[[-2.13 -3.57]
 [-5.86 -2.94]
 [ 1.37 -5.15]]
|
[[ 1.37 -5.86 -2.13]
 [-5.15 -2.94 -3.57]]

[[ 2.29  2.36]
 [ 6.00  6.13]
 [-0.67 -0.65]
 [-4.02 -3.89]]
|
[[-4.02 -0.67  6.00  2.29]
 [-3.89 -0.65  6.13  2.36]]

[[ 3.97  0.49  1.91  0.36 -2.06  0.33  5.44 -3.32  0.63 -3.90 -4.22]
 [-0.64 -1.98 -0.60  0.47  5.49  4.36  4.36  2.56  1.10  3.44 -2.36]
 [-3.04 -1.56 -4.83  2.10 -1.00 -0.95 -3.30 -2.06  4.15  0.20 -4.89]]
|
[[-3.04 -0.64  3.97]
 [-1.56 -1.98  0.49]
 [-4.83 -0.60  1.91]
 [ 2.10  0.47  0.36]
 [-1.00  5.49 -2.06]
 [-0.95  4.36  0.33]
 [-3.30  4.36  5.44]
 [-2.06  2.56 -3.32]
 [ 4.15  1.10  0.63]
 [ 0.20  3.44 -3.90]
 [-4.89 -2.36 -4.22]]

[[-1.15  3.23  6.36]
 [-4.31 -0.54  6.17]]
|
[[-4.31 -1.15]
 [-0.54  3.23]
 [ 6.17  6.36]]

[[ 3.48 -1.33  5.54 -2.02  2.11  6.23  2.11 -2.02]
 [ 3.20 -1.13  5.02 -1.69  2.01  5.68  2.02 -1.68]
 [-1.97  2.01 -3.66  2.55 -0.85 -4.25 -0.85  2.55]
 [-1.81  2.08 -3.46  2.61 -0.72 -4.03 -0.72  2.61]
 [-1.89  1.75 -3.46  2.30 -0.82 -3.96 -0.82  2.31]]
|
[[-1.89 -1.81 -1.97  3.20  3.48]
 [ 1.75  2.08  2.01 -1.13 -1.33]
 [-3.46 -3.46 -3.66  5.02  5.54]
 [ 2.30  2.61  2.55 -1.69 -2.02]
 [-0.82 -0.72 -0.85  2.01  2.11]
 [-3.96 -4.03 -4.25  5.68  6.23]
 [-0.82 -0.72 -0.85  2.02  2.11]
 [ 2.31  2.61  2.55 -1.68 -2.02]]

[[ 0.61  0.24 -0.20 -0.20  0.45  0.85 -0.31  0.56 -0.77 -1.35 -1.16 -0.28
   0.30  0.25]
 [-1.30 -0.48  0.02  0.42 -1.05 -1.88  0.55 -1.01  2.79  1.48  1.37  0.51
   0.31 -0.54]
 [ 0.00  0.00 -0.30  0.09  0.06 -0.72 -0.33  0.08  0.87 -1.03 -0.85 -0.26
   0.39  0.21]
 [ 1.47  0.45  0.47 -0.25  1.55  0.92 -0.94  0.79 -4.56  0.05 -0.25 -0.87
  -2.15  1.03]
 [-0.11  0.03 -0.85  0.01 -0.29 -0.34 -0.21  0.32  2.69 -2.80 -2.21 -0.13
   2.04 -0.05]
 [ 1.03  0.60 -0.11 -1.13 -0.18  6.63  1.40  1.30 -2.05 -1.52 -1.11  1.14
   2.41 -1.21]]
|
[[ 1.03 -0.11  1.47  0.00 -1.30  0.61]
 [ 0.60  0.03  0.45  0.00 -0.48  0.24]
 [-0.11 -0.85  0.47 -0.30  0.02 -0.20]
 [-1.13  0.01 -0.25  0.09  0.42 -0.20]
 [-0.18 -0.29  1.55  0.06 -1.05  0.45]
 [ 6.63 -0.34  0.92 -0.72 -1.88  0.85]
 [ 1.40 -0.21 -0.94 -0.33  0.55 -0.31]
 [ 1.30  0.32  0.79  0.08 -1.01  0.56]
 [-2.05  2.69 -4.56  0.87  2.79 -0.77]
 [-1.52 -2.80  0.05 -1.03  1.48 -1.35]
 [-1.11 -2.21 -0.25 -0.85  1.37 -1.16]
 [ 1.14 -0.13 -0.87 -0.26  0.51 -0.28]
 [ 2.41  2.04 -2.15  0.39  0.31  0.30]
 [-1.21 -0.05  1.03  0.21 -0.54  0.25]]

[[ 0.06 -0.06  0.84  1.13 -0.04  0.14  0.49  0.04  0.24  1.38]
 [ 5.74  4.55  0.20 -2.92  0.78  1.36  1.14  4.47  5.16 -0.23]
 [-0.64 -0.62  1.03  1.71 -0.25 -0.27  0.26 -0.72 -0.43  1.79]
 [ 0.36  0.35  1.50  2.25 -0.76  1.46 -2.16 -1.19 -0.35  1.52]
 [-0.05 -0.12  0.29  0.89  0.45  1.83  0.88  1.02  0.37  0.19]
 [-1.12 -1.08 -0.23  0.75  0.95  1.53  2.50  1.46  0.03 -0.11]
 [-1.44 -1.09  0.72  2.90 -0.13  3.76 -1.46 -0.72 -1.46  0.02]
 [-1.65 -1.69  0.23  0.42  0.65 -3.06  4.26  0.45 -0.03  2.12]
 [ 2.69  1.84  0.49 -2.04  0.57 -3.63  3.71  2.39  3.29  2.22]]
|
[[ 2.69 -1.65 -1.44 -1.12 -0.05  0.36 -0.64  5.74  0.06]
 [ 1.84 -1.69 -1.09 -1.08 -0.12  0.35 -0.62  4.55 -0.06]
 [ 0.49  0.23  0.72 -0.23  0.29  1.50  1.03  0.20  0.84]
 [-2.04  0.42  2.90  0.75  0.89  2.25  1.71 -2.92  1.13]
 [ 0.57  0.65 -0.13  0.95  0.45 -0.76 -0.25  0.78 -0.04]
 [-3.63 -3.06  3.76  1.53  1.83  1.46 -0.27  1.36  0.14]
 [ 3.71  4.26 -1.46  2.50  0.88 -2.16  0.26  1.14  0.49]
 [ 2.39  0.45 -0.72  1.46  1.02 -1.19 -0.72  4.47  0.04]
 [ 3.29 -0.03 -1.46  0.03  0.37 -0.35 -0.43  5.16  0.24]
 [ 2.22  2.12  0.02 -0.11  0.19  1.52  1.79 -0.23  1.38]]

[[ 2.16 -1.26  1.16  4.45]
 [ 0.38 -4.75  0.59 -4.71]
 [ 5.11 -3.55 -4.13 -0.18]
 [ 0.94  1.81 -4.57 -1.40]
 [-4.81 -3.15  4.93  0.25]
 [ 5.06 -0.20 -1.15  2.79]
 [ 3.71  1.76  0.87 -0.33]]
|
[[ 3.71  5.06 -4.81  0.94  5.11  0.38  2.16]
 [ 1.76 -0.20 -3.15  1.81 -3.55 -4.75 -1.26]
 [ 0.87 -1.15  4.93 -4.57 -4.13  0.59  1.16]
 [-0.33  2.79  0.25 -1.40 -0.18 -4.71  4.45]]
